In the rows, zero is written as 128.
Families of rows that turns and mirrors carry onto each other, the same ones carrying the whole set onto itself: the rest of each named row's family, in list order
4 families of 8 rows
kapi: [177 111 124 135 149 138 133 122 128 116 153 100]
fepe: [182 124 130 123 126 134 163 127 120 118 143  98]
Subeb: [101 144 129 123 122 113 108 146 157 123 115 154]
sete: [156 127 146 112  97 125 142 114  95 103 156 101]
Lafo: [111 146 129 121 137 132 130 131 148 118  92 159]
fofog: [111 145 155 117 116 103 141 147 146 113 115 159]
poz: [172 124 118 121 114 121 153 104  99 116 147 103]
bobul: [170 110 109 132 137 123 134  99 103 124 162 106]
Lodu: [107 143 144 134 113  92 109 137 143 123 101 143]
Meri: [107 156 134 115 104 106 133 146 143 135 114 156]
botam: [171 109 128 136 144 134 115  96 101 140 148 102]
mizem: [112 134 123 134 160 125 114 127 142 139 112 166]
gur: [104 131 148 130 140 106 112 144 155 110 123 160]
Non: [156 113 137 124 119 120 125 106  89 125 175 112]
zegip: [111 145 129 118 115  97 128 141 128 159 133 166]
giz: [162 112 111 134 140 134 120 102 123 100 146  97]
Vudok: [175 125 134 123 117 127 144  99  92 140 138 102]
Lapi: [116 152 133 115 121 119 153 132 124 141 100 169]
tol: [169 131 141 120 112 141 141 103 110 106 116  91]
Kone: [181 114 127 131 139 128 151 122 114 134 158 106]
totib: [111 124 144 134 148  97 118 138 136 142 146 172]
pila: [162 116 130 132 138 146 111 100 123 108 126  90]
gop: [120 139 122 125 145 115 135 127 118 160 121 177]
Lag: [164 126 119 122 117 133 142 106 119  89 134  91]
zef: [112 139 141 139 118  81 113 133 123 154 121 158]
Zegol: [149 120 143 119 114 138 118 112 115  82 148  97]
fodip: [148 108 136 130 133 130 101 107 109 104 169 104]
bipa: [114 139 150 120 122  92 146 144 126 143 135 172]
libod: [176 121 128 126 138 141 144 127 133 103 137  92]
sobev: [107 134 140 143 130  89  95 134 139 139 116 151]
Vuluv: [111 149 144 131 105  84 125 137 127 140 107 150]
biniv: [107 135 125 128 134 106 103 141 143 150 134 164]

The rest of the family of fodip: sete, Lafo, mizem, Non, Lapi, gop, Zegol
The rest of the family of pila: fofog, botam, gur, Vudok, tol, totib, bipa
The rest of the family of bobul: Subeb, poz, Meri, zegip, giz, Lag, biniv

Families of rows that turns and mirrors carry onto each other, the same ones carrying the whole set onto itself: the rest of each named row's family, in list order
4 families of 8 rows
kamel: [116 137  93 116 124 114 156 104 156 123 112 150]
Mopa: [120 109 102  88 133 103 114 109  82 147 143 106]
Mal: [127 141 157 111 146 134 150 119 163 129 132 165]
novut: [129 106 105  71 163  94 138 133 133 112 140 150]
sizoz: [104 122  99  86 145 126 125 112  78 150 130 107]
Raz: [119 111 169  72 167 135 140 122 112 159 147 131]
tibi: [120 136 165 108 151 129 143 136 163 147 142 153]
duri: [144 100 108  74 155  90 155 133 141 128 134 144]
fetog: [109 134 130  86 160  89 126  77 110 143 114 165]
mafog: [129 124 169  70 162 121 127 125 114 157 153 118]
safu: [119 119  86  84 137 111 117  91  93 136 113 112]
rif: [120 136  90 125 110 101 138 103 126 138 103 150]
lud: [111 112  96  80 140 109 111 109  94 152 120  97]
Voz: [136 131 152 104 142 113 136 118 179 134 122 156]
nidek: [123 118 157  75 162 127 104 125 100 162 142 113]
tarem: [132 112 118  91 124 125 144 159 127 118 133 104]
namad: [109 140 134  99 163 115 117  67 130 166 119 159]
vunin: [120 146 147 103 157 137 146 121 176 137 112 160]
podi: [125 105 115  59 158  94 138 121 127 129 142 169]
kazap: [138 138 114 108 119 148 126 150 134 119 138 112]
zos: [122 116 158  68 176 142 122 126 130 146 150 113]
tozen: [103 115 136  85 167  92 134  77 124 164 115 151]
femik: [129 120 120 102 128 151 136 150 146 141 141  98]
Kis: [ 97 152 141 115 132 150 106  93 114 155 120 118]
Tulub: [107 169 152 106 132 138 125  96 125 155 107 114]
num: [115 150 136 132 131 145 125 107 129 152 111  95]
Bena: [132 132 117 102 132 143 148 159 132 131 128 100]
ririk: [136  83  97  86 156 102 136 131 130 128 145 153]
paro: [120 145  82 118 120 105 122 106 144 124 106 133]
votor: [107 122 134  86 155  96 111  68 124 153 126 162]
Biniz: [111 150 145 120 126 147 122  97 123 171 114 114]
Fida: [112 130  84 121 124 121 135 100 143 127 100 146]

The rest of the family of Mopa: Raz, duri, fetog, vunin, femik, Kis, paro
The rest of the family of Fida: Mal, novut, mafog, lud, Bena, votor, Biniz
The rest of the family of Voz: sizoz, rif, kazap, zos, tozen, Tulub, ririk

Families of rows that turns and mirrors carry onto each other, the same ones carrying the whole set onto itself: the rest of each named row's family, in list order
7 families of 3 rows
bapug: [ 93 105 143 153 106 130 136 108 114 128 118  85 138 118]
Zezez: [171 130 157  98 103 146 130  96 116 131 125 161 130 136]
Nugur: [123 119 135 119 110 103 122 156 105 119 175 172 132 116]
nuda: [151 143 124 135 115 107 153 155  89 103 124 121 124 117]
Vam: [133 137 108 122  79 144 101 122 149 115 153 159 124 110]
nom: [ 93 134 143 127 128 120 142 119 109  98 118 112 167 114]
Tora: [ 85 133 139 154 140 117 142  99 144 154 152 133 138 143]
Sule: [ 77 120 127 124 110 148 132  94 149 135 119 150 153 113]
Pusal: [ 87 102 111 149 136 139 141  90 128 122 145 116 139 113]
Zuru: [147 106 130 132 145 103 143 145  92 133 169 141 107 132]
mirat: [147 118 110 158 116 112 171 130  80 130 129 157 125 131]
sez: [160 134 147  96  99 138 125 131 135 147 135 174 109 124]
zunu: [139 144 133 151 132 103 145 132 126 157 159 142 101 150]
kug: [ 94 114 130 139 122 145 133  91 116 126 108 145 173 131]
Vuv: [144 106 155 141 106 104 145 144  89 138 134 104 108 124]
Sel: [106 114 120 147 122 104 173 144  96 141 146 161 123 115]
nama: [153 123 133 102 116 160  91 111 144 129 138 136 120 136]
kalet: [154 145 155  95 105 140 131 106 127 102 119 121 131 108]
Zite: [134 150 151 125 119 138 124  92 161 156 147 141 114 143]
pode: [146 118 165 114  95 143 103 115 123 138 115 102 123 128]
Tuliv: [ 93 113 128 130 105 121 148  96 124 108 174 151 139  88]

The rest of the family of kalet: nuda, nom
The rest of the family of mirat: Zezez, kug
The rest of the family of Zite: Tora, zunu
The rest of the family of Sel: Sule, sez

Families of rows that turns and mirrors carry onto each other, the same ones carrying the whole set onto itself: the rest of each named row's family, in list order
3 families of 5 rows
S: [142 134 139 139 114 174 144 104 111 111 144 103 181]
F: [ 81  82  90 142  69 129 142 110 105  84 141 143 139]
G: [ 66  93 162 147  81 115 117 119 106 116 143 138 153]
C: [118 117 165 139 116 127 106 121 100 134 114 114 154]
E: [151 131 126 133 121 165 135 107 106 112 122 102 167]
T: [ 84  91  91 161  60 145 128 105 119  78 142 146 140]
J: [ 73  95 141 164  71 119  96 119 111 110 128 144 135]
Y: [128 109  79 135  92 166 159 100 109  81 138 120 157]
V: [ 69  88 109 145  65 137 148 107 110  84 160 145 151]
N: [116 113  95 141  85 173 165  98 114  81 160 122 169]
M: [111 123 180 143 109 137 115 118 106 131 133 113 172]
Q: [112 125 168 157 105 139  89 118 111 129 114 121 150]
X: [148 141 133 151 114 176 116 105 119 109 120 107 164]
P: [130 119  85 153  87 180 141  97 125  77 136 122 157]
U: [ 75  88 144 144  83 105 110 123  99 117 125 139 138]

The rest of the family of U: F, C, E, Y
The rest of the family of T: J, Q, X, P

Families of rows that turns and mirrors carry onto each other, the same ones carrying the whole set onto itself: the rest of each named row's family, in list order
5 families of 5 rows
Femo: [106 110  80 106 133 118 110 133 106  82]
gozad: [150 139  88  73 119 103  63 130 109 138]
fimo: [156  83  95 109  70  95 123 127 102 122]
dimiv: [156 108 113  66 109  96  79 144 111 135]
zopa: [104 123  61 124 112 110  89 136 104  84]
Leb: [140 126  72 109 101  65 106 156 142 154]
gal: [139 105  73 100  65 116 103 122  82 115]
sir: [159  91  88 105  79 101 109 121  79 127]
rav: [158 126  92  67  82  94  87 154 114 129]
gelo: [131 113  76 107 134  78 111 146 137 165]
lado: [111 133 123 148 109 111 102 144 116 111]
vudab: [122 150 126 128  99 105 115 134 130 112]
nasav: [143  81  87  99  87 109 120 115  84 119]
Fifet: [125 106  58 126 126  86  99 140 128 163]
nupo: [157 127 101  72 118  92  72 156 112 139]
niza: [106 123 124 145 117 107 103 135 127 130]
Geliv: [157 109 106  81 115  83  65 155 124 120]
Rit: [158 101  87 119  87  89  92  99  87 124]
Bav: [133 122  68 108 125  85 118 124 114  75]
tufi: [115 115  64  91 116 122 122 147 115  86]
sikon: [128 128  71 124 127  84 119 148 130 166]
buzu: [128 143  68 110 112 100 124 129 127 166]
Ripit: [107 126 120 138 101 129  89 138 120 128]
kerup: [111 133 104 153 104  87  85 145 132 122]
Vasas: [122 113  64 106 124 109 114 139  96  77]

The rest of the family of sikon: sir, lado, nupo, Vasas
The rest of the family of rav: zopa, Leb, gal, kerup
The rest of the family of vudab: gozad, Rit, Bav, buzu
The rest of the family of nasav: Femo, dimiv, gelo, niza

Families of rows that turns and mirrors carry onto each other, the same ones carrying the whole set onto itself: the rest of each named row's family, in list order
3 families of 5 rows
Diz: [105 159 161  65 166 113 116 126 111  96 137 169 149  77  87 120 114  60
 131  85  95 115 125]
Gube: [113 105 178  90 150  88 153 162 131 157 114 118 138  70  97 123 142 129
 150 133 112 135  99]
Muv: [ 65 126 146  94 180 106 128  86 139 109 169 160 118 108 109 122 152  97
 160 120 130  87  79]
Tid: [137 127 153  71 203 123 127 164 121 120 126 149 115  84  84 125 108 110
 142  62 110 126 149]
vaken: [120 123 178  78 184 119 127 168 118 127 110 139 129  72  56 127 104  96
 125  92 127 148 127]
popim: [ 93 129 160 103 156 110 141 134 163 130 134 140 112  90 126 144 130 145
 154 154 135  93  72]
rupag: [104 153 134  70 176  97 111 115 104  86 156 159 155  77 102 108 127  84
 168  74 108 100 131]
ziki: [ 90 145 142  67 194 121 113 113 107  92 162 160 129  90  99 122 134  80
 160  64  98  97 126]
feki: [152 122 173  92 173  94 140 175 153 145 118 131 118  78 115 120 118 145
 148 117 121 123 115]
mov: [ 70 113 145  94 133 122 161 116 140 138 122 143 127  98 106 148 137 124
 140 149  98 102  74]
san: [ 88 123 157  90 129 115 140 126 152 133 149 142 120  80 127 148 113 151
 156 146 114  82  84]
pizok: [ 74 117 125 100 172 113 117  84 134 113 165 178 113 111  87 110 133 109
 147 120 138  94  89]
Gubut: [140  93 175  88 170  80 147 161 146 154 145 124 126  81 110 108 118 136
 154 126 130 125 122]
Muzu: [125 122 144  64 198 131 139 161 122 107 123 135 121  83  80 137  85 109
 143  80 132 127 145]
gofo: [ 79 120 137  88 165 110 134  84 130 117 154 181 134 113  90 106 143  72
 127 121 102 105  94]

The rest of the family of rupag: san, pizok, Gubut, Muzu
The rest of the family of feki: Muv, Tid, popim, ziki

